In the rows, zero is written as 128.
First come named turns, each shown by rows before and after it. For each pair of rows after them, which turns, in which order, take the first row to the second? The first pair is done for you.
D:
[136 127 103 116 142 132 141 144 119 138 127] |-> [112 131 118 129 146 136 133 126 117 152 130]
[125 121  96 120 140 159 166 127 128 147 141] |-> [ 94 130 110 139 150 134 159 108 128 145 153]
[ 91 119 149 111 151 161 182 129 154  83 130] |-> [ 92 118 147 106 154 166 182 132 154  88 128]
P:
[152 137 111 118 133 117  91 116 112 127 132] |-> [144 133 111 127 139 123  89 114 112 143 131]
[153 100 109 123 128 114 123 145 112 162 106] |-> [138  96 107 129 137 115 127 143 113 171 111]
[ 96 141 149 117 103 157 139 119 129 103 112] |-> [103 142 148 117  98 155 137 123 128  98 112]
Y:
[143 127 126  95 102 109 157 152 137  89 138] |-> [139 120 107 100 123 104 165 153 141 103 148]
[106 112 131 143 128 127 160 160 137 137 134] |-> [120 109 138 146 109 130 145 168 131 142 126]
[151 109 129 156 101  99 109 156 113 147 132] |-> [118 144 167 143  94 103 125 124 134  94 131]
Z:
[107 117 154 142 123 143 113 121 140 142 122] |-> [110 125 142 143 143 125 100 109 137 140 131]
[144 110  94 111 149 116 172 147 147 118 139] |-> [141 100 104 115 135 134 178 161 149 129 132]
[237 113 103 112 101  96 120 176 111 118 135] |-> [237 111 106 108  93 102 124 181 113 114 132]
[137 124 133  93 109 162 237 165 166  69 109] |-> [123  80 151 157  87 177 206 196 137 175 103]

Each pair is two turns apart.
[160 155 121  78 139 160 123 104 121  93 105] |-> [133 168 133  92 149 114 121  90 124  76 121] => D then D
[ 63 156 127 151 161  86 140  88 143 105 141] |-> [ 91 131 118 130 144 209 131 106 133 166 103] => D then D
[118 113 144 160 109 163 112 134 113 191 106] |-> [ 98 119 161 160 105 168 127 125 123 177 105] => P then Y
[146 113 104 116 122 188 111 144 103 179 130] |-> [105 112  97 113 159 182 159 131 125 168 145] => P then P
[144 152 102 102 164  93 127 147 129 113 143] |-> [131 143 105 101 166 166 125 142 128 159 124] => D then P
[109 158 160 112 143 130 145  89 136  89 123] |-> [137 123 161 115 102 177 157 142 131 131 100] => D then Z
[128  93  94 161 119 116 147 145 120 200 151] |-> [146 140  74 106 153  89 168 105 142 101 163] => Z then Z
[143 138 115 121 114  87  72 122 113 100 131] |-> [166 130 103 102 109 141  74 129 112 120 115] => D then Z
[134 144 144 175 129 125  98 130 117 177 140] |-> [174 160 141 138 106  94 127 147 132  97 138] => Y then D
[ 91 137 168 157 132 124  99 120 118 141 137] |-> [ 95 145 145 141 167 108 110 102 128 120 151] => Y then Z
[135 129  93 113 121  65 122 119 154 128 147] |-> [129 122 124 109  77 106 157 147 165 121 124] => Z then Z
[144 143 116 120 132 149 128 114 119 114 120] |-> [140 132 124 135 122 159 126 125 117 137 113] => Z then Z
[120 140 142 125 151 116 110 124 145 114 127] |-> [133 135 145 114 132 137 123 140 148 110 113] => Z then D
[158 127  99 111 147 155 114 110 121 131 129] |-> [112 143 131 132 150 149 112  86 128 129 135] => Z then D
[139 113 141 128  96 142 118 157 115 156 113] |-> [103 110 137 134 121 149 143 145 127 166 123] => P then P
[162 111 103 149 151  79 112 143 104 138 135] |-> [171 131 146 134  96 142  91 142 101 125  98] => Y then D
[ 82 127 133 130 164 170 108  95 100 136 133] |-> [113 129 138 102 124 134 169 143 125  59 131] => D then Z
[163  73  68 119 154  75 217 203 151 124 144] |-> [180  73  76 119 132  77 204 212 144 125 135] => Z then P
[105 149 123 118 143 146 152 117 132 138 122] |-> [110 142 129 118 128 137 167 137 135 124 121] => D then Z
[150 136 119 112 120 103 131 144 132 112 127] |-> [113 146 142 113 124 155 128 116 137 131 114] => D then Y
[126 113 112 174 139  56  95 127 119 173 153] |-> [186  92  75 130 130  89 132 169 127 161 138] => P then D
[153 147  88 120 162 139  88  99 124 132 143] |-> [144 169 115 116 147 142  84  85 128 103 135] => Y then Y
[116 126 132 129 139 147 124 130 138 138 130] |-> [123 128 139 129 128 149 119 133 136 134 125] => Y then Y
[142 140 130 115 116 129 103 122 125 116 129] |-> [140 126 106 118 142 123 114 123 128 136 142] => Y then Y
[160 111 116 112 103 176 144 144 113 134 108] |-> [163 116  88 125 140 139 104 120  98 158 133] => Z then Z
[103 140 178 154 114 111 135 138 137  82 144] |-> [ 86 113 153 171 150 107 152 143 139 124 157] => Z then Y
[132  90 132 128  94 176 152 175 139 150 104] |-> [ 72  97 148 178 128 110 134 141 135 167 136] => D then Y
[179  97 109 106 118  89 112 139 106 126 116] |-> [179 105 103 102 133  91 108 122 106 119 120] => P then Z
[121 113 111 110 137 128 189 154 153 114 126] |-> [ 84 113 145 155 126 149 135 136 131 181 119] => Y then D
[180 112  85 108 128 118 140 159 126 122 136] |-> [178 133 128 112  87 138 105 153 117 113 115] => Y then P
[112 128 147 139 133 144 126 116 138 117 140] |-> [130 114 119 140 146 119 137 133 135 122 154] => Y then D
[146 135 139 114 114 184 110 105 130 152 111] |-> [108 156 167 131 114 115 128  93 147  98 132] => D then Z
[171 161 125 103 136 133  79  96 112  92 112] |-> [152 162 130 125 144 119  61  86 106 111 121] => P then D
[125 117 115 138 144  59 156 138 139 104 160] |-> [171  95 109 114 110 177 129 158 123 164 114] => P then D
[145 101 116 125 113 109 139 142 135 146 126] |-> [149 111 105 117 126  98 139 130 138 128 133] => Z then Z
[127 153 114 125 183 162 128  93 126 138 148] |-> [125 144 138 121 146 197 158 119 138 133 130] => Z then Z
[168 137 138 145 105 139  93 109  95 152 106] |-> [122 133 103 140 180 121 143  80 119 146 139] => Y then Y
[182 146 120 100 113 143 138 119 127  92 123] |-> [130 161 142 132 132 100 124  86 128  87 142] => D then D
[132 118 125 166 138  74 135 177 132 148 143] |-> [152 132 115 148 142  61 128 168 130 118 143] => Z then P
[138 122 132 143 113 130 102 139 102 148 113] |-> [137 145 141 117 109 122 135 132 124  89 115] => Y then D
[139 123 108 153 143 117 101 102 124 145 136] |-> [155 140 109 129 138 117 107  96 134 107 135] => Z then P
[161 119 106  95 124 120 169 150 145  71 133] |-> [ 76 139 151 148 149  95 139  95 140  94 149] => D then D
[171 144 123 119 101  67 129 151 127  76 138] |-> [102 162 159 100 115 194 150 101 146  98 111] => D then Y
[150 170 122 110 112 134 115 142 143  60 115] |-> [135 127 138 162  89 154  92 174 119 148 105] => Z then Z
[111  96 105 117 141 155 181 156 149 142 135] |-> [111  96  96 123 153 134 180 152 149 140 144] => Z then P
[ 80 144 140 116 169 140 159  96 172 141 117] |-> [121  99 118 134 150 152 137 141 148 207 109] => Z then Y
[ 84 119 140 143 148 174 138 118 138 153 118] |-> [ 80 131 123 134 173 145 142 105 142 132 137] => Z then P
[133 147  75 128 199 100 124 102 133 125 154] |-> [161 156  79 112 179  87 111 110 130 100 146] => P then P
[127 140 153 109 112 163 162 130 139 105 111] |-> [155 110 113 121 125 157 152 157 122 156 115] => Y then Y
[110 113 115 145 150 140 130 120 134 140 117] |-> [127 120 112 136 146 106 136 130 136 105 123] => D then P
[118 112 127 132 153 120 169 101 123 121 120] |-> [139 111 125 120 138 154 167 106 121 124 108] => P then D
[177 116 106 153 150  91 110 156 139  97 129] |-> [164 143 145 150 121 105  96 138 142  68 115] => P then Y
[120 182 130 110 127 133 142 111 149  31 121] |-> [121 154  66 115 193 111 153 113 149  73 148] => P then Y
[173 122  98 109 106 126 101 142 129 106 117] |-> [122 143 123 139 125  80  87 109 131 102 135] => D then D
[112 125 128 120 158 151 134 105 142 126 129] |-> [113 120 142 117 134 159 148 122 145 121 118] => P then Z
[125  94 140 148 111 125 106 152 118 159 122] |-> [131 127 149 136 115 100  77 121 114 114 124] => Z then Y
[151 132 101  92 156 174 146 112 117 109 126] |-> [105 149 124 115 168 152 138  82 119 103 137] => D then P
[109 187 140  99 140 131 134 128 120 103 117] |-> [118 163 146 105 112 167 141 158 115 135 100] => D then Z
[195 101 118 123  85 122 121 182 124 122 118] |-> [142 153 167 117  84 114 123 131 143  57 118] => Z then Y
[142 129 141 158 102 141  98 129 107 169 129] |-> [152 155 142 122 101 109 143 128 134  81 136] => Y then D
[142 132 136 145  83 112  97 131 148 119 121] |-> [153 124 106 109 105 150 140 133 166 106 119] => Y then D
[123 101 120 124 121 142 155 156 139 141 126] |-> [ 92 120 153 141 109 134 134 135 134 132 124] => Y then D
[116 158 129  84 141 144 156  97 176 103 124] |-> [147 127  79  86 166 124 153 118 164 141 138] => P then Y
[117 137 159 135 128 173  95 122 130 146 110] |-> [123 147 134 121 157  98 136 124 152  85 138] => Y then D
[132 163 132 110 145 133 151  85 133  85 129] |-> [142 148 160 121  94 165 153 120 127 100 101] => P then Z
[118 130 123 127 122  92 155 122 108 156 157] |-> [130 128 134 134  99 103 139 129  99 161 144] => Y then P
[149 100  78 108 162 130 144 113 138 148 140] |-> [118 107  98 118 163 149 133  91 133 165 135] => P then D
[136 141 181 141  68 107 119 143 129  89 106] |-> [141 119 165 161  79 127  85 146 104 155 107] => D then Z
[ 84 150 129 124 126 132 119  90 145 137 129] |-> [110 121  90 130 142 119 117 113 135 169 137] => P then Y
[103 135 158 150  97 108 152 124 140  96 126] |-> [ 97 127 147 177 109  94 124 126 124 138 136] => Z then Z
[104 121 125 108 123 148 184 132 137 112 128] |-> [143 129 125  98  99 136 164 142 129  92 116] => P then P
[156 148 121 136 108  75 105 145 113  93 135] |-> [111 170 149 110 115 165 131 108 137  83 116] => D then Y
[133 149 164 117 112 169 153 117 125 135 140] |-> [118 140 141 123 150 126 171 112 133 131 169] => Y then D
[162 117 135 122  94 117 151 150 112 134 118] |-> [162 116 123 136 113 108 123 137 100 165 128] => P then Z
[142 158 130  96 133 178  94  93 112 109 108] |-> [128 145 141 109 125 201 103 102 112 134 106] => Z then P
[128 153 181 129 124 140 127 177 120 114 153] |-> [105 154 181 137 149 130 129 163 122 123 165] => Z then Y
[122 127 123 132 139 131 123 127 123 141 129] |-> [127 134 133 132 125 114 119 129 123 124 131] => Y then D
[123 148 107 121 162  80 133 106 138 122 146] |-> [113 134 149 118 103 136 182 148 154 124 111] => Z then Z
[101 136 147 157 132 155 111 128 107 155 102] |-> [149 143 106 128 153  88 116 136 114  98 124] => Z then D
[132 139 123 127 119  98 128 135 140  96 151] |-> [148 122 115 126 116 160 107 141 126 151 131] => D then Z
[129 102 137 181 122 110  72 132 100 205 127] |-> [167 132 113 133 129  33 112 133 125  84 148] => D then Z
[140  93  85 140 172 167 115 117 126 182 142] |-> [116 119  95 147 184  77 133  99 139 123 169] => D then P
[128 116 122 117 134 109 137 130 137 122 126] |-> [132 122 135 117 116 112 127 133 136 112 118] => Y then Y
[175 126  97 113 153 144 130 150 118 144 118] |-> [128 146 147 150 136 145  89 120 110 162 114] => D then Y
[ 94 100 132 146 134 119 170 136 140 136 142] |-> [124 115 134 133 113 100 169 147 141  95 138] => P then P
[ 99 130 142 164 157 101 149 118 165 142 146] |-> [168 116 115 116 132 144 170 156 166 125 125] => P then D
[131 127 137 159 142  91  83 108 129 142 152] |-> [190 121 113 115 120 109 116 142 139 104 138] => D then Z
[106 136 146 104 130 136 135 104 138  94 124] |-> [137 130 141  94 114 146 129 118 133  94 112] => D then P
[146 113 142 123 110 125 154 151 126 130 108] |-> [131 131 164 129 106 119 138 130 126 118 107] => Z then Y
[133 143  89  99 183 143 129  94 142 123 147] |-> [184 138  89  94 143 151 103 123 125 126 129] => Y then Z
[117 141 119 106 158 162 116  73 122  96 167] |-> [166 129 126 117 108 172  75 107  95 121 146] => Y then Y
[112 154 160 112 126 180 131 124 150 110 135] |-> [ 94 135 160 132 130 180 133 134 147 142 139] => Z then P
[143 120 130 111  92 161 156 156 130 140 102] |-> [120 105 115 144 126 145 140 146 121 187 120] => Z then P
[ 88 181 158 135 154 106 112  88 134  75 131] |-> [136 159 158 102 106 145 161 147 145  51 103] => Z then D
[120 130 107 109 167 123 145 108 123 124 147] |-> [113 118 134 116 128 158 169 137 128 134 129] => Z then Z
[139 121  89 114 141  91 136 144 135 131 134] |-> [130 128 131 131  99 146  97 136 118 164 104] => Y then D
[134 100  87 147 176 108 126 130 115 168 153] |-> [143 131 160 161  98 103  74 125  99 135 126] => Y then D
[126 118 120 144 136  80 132 145 131 112 148] |-> [139 113 130 152 117  89 110 154 120 130 136] => Y then P
[151 108 104 113 108 125 110 160 107 135 136] |-> [ 87 114 124 139 132 140 112 128 111 162 146] => D then P
[ 88 139 149 123 140 120 163 115 151 109 144] |-> [153 129 127  92 113 142 162 148 145  96 123] => D then P
[164  95 113 163 131  85 110 157 121 147 145] |-> [156  90 112 162 134 113 109 153 120 172 144] => P then D
[129 135 163 139  85 168 116 132 118 137 110] |-> [ 96 127 160 145 111 175 138 125 127 151 119] => P then P
[175 153 121 108 128 148  85 124  67 147 122] |-> [169 154 121 106 136 159  87 115  71 148 122] => Z then P
[186 131 134 118  80 119  86 164 101 116 109] |-> [119 136 155 165 106  88  61 130  94 150 127] => P then D
[140 134 142 112 111 209 149 132 140 112  94] |-> [130 135 119 102 147 187 180 122 155  94 112] => Y then P
[102  89 127 164 130 126 136 151 120 163 139] |-> [114 110 138 168 121 105  88 130 102 150 140] => Y then Z
[ 79 132 100 141 141 128 140 124 130 175 146] |-> [124 147  96 137 128 103  85 117 107 163 140] => Y then Z
[153 123 158 130  72 196  88 162 110 168  84] |-> [ 98 169 165  93 116 128 167 117 166  42 118] => Y then D
[ 89 115 197 171  96 167 155 165 158 187 103] |-> [109 158 121 156 207  65  88  79 141 153 161] => Z then Z
[143 155 113 169 152  92  86 110  92 159 145] |-> [134 183 111 129 168  92 131  89 120  90 145] => P then Z
[108 132  88 138 158 128 133 117 134 150 133] |-> [121 143 116 159 119 101  97 123 116 142 126] => Y then D
[ 81 127 111 112 153 200 130 101 128 159 121] |-> [138  99  70 138 149  87 106 150 103 165 150] => D then Y
[ 89 124 170 128 123 197 129 114 128 162 112] |-> [ 99 108 146 137 135 193 132 124 125 188 118] => Y then Y
[104 160 183 135 113 113  57 127 116 121 107] |-> [164 153 146  95 108 104  78 157 122  79 105] => Z then D
[154 132  84 111 172 121 109 116 123 126 147] |-> [175 126  90  97 144 143 132 138 131 111 130] => Z then Y
[146 121 129 120 104 116 158 162 143 108 120] |-> [126 109 131 140 104 120 160 169 142 138 123] => Y then Z
[158 131 124 137  79 128 102 167 116 135 120] |-> [117 116 123 157 107 147 112 158 117 181 128] => P then P
[142 137 194 125  39 145 141 146 136 104 105] |-> [106 125 194 174  66 118  94 126 112 169 124] => D then Z
[116  88 118 160 123  93 159 174 134 207 147] |-> [131 125 155 170  90  73  82 145 108 189 135] => Y then Z
[175 114 137  95 106 162 144 155 142 118 115] |-> [ 97 119 169 165 127 109 103 116 128 166 142] => Z then D
[143 162 111 101 155 119 107  91 124  94 138] |-> [156 148 122  92 126 183 127 116 127 113 111] => D then Z
[ 76 143 160 177 133  85 136 122 133 134 142] |-> [ 97 160 155 160 130  73 137 119 134  92 145] => Z then P
[132 111 125 142  88  86 130 165 143 120 138] |-> [129 105 126 154  88  99 116 166 135 143 134] => P then P
[153 146 155 110  96 135  84 111  98 119 125] |-> [120 158 143  96 139 118 121  84 120  86 145] => Y then P
[ 99 122 158 132 106  94 142 110 151 116 131] |-> [ 96 111 157 144 106  90 134 112 142 139 132] => Z then Z
[154  90  97 112 121 148 108 159 126 181 117] |-> [ 98 143 114 120 165  76  98  92 140 122 153] => D then Z
[145 138 110 117 133 167  91 102 122 137 100] |-> [127 144 129 112 130 176 114  98 133 122  98] => Y then Z
[ 79 103 131 128 145 146 132  79 133 146 133] |-> [122  82 106 131 140 144 108 104 113 178 132] => Z then Y
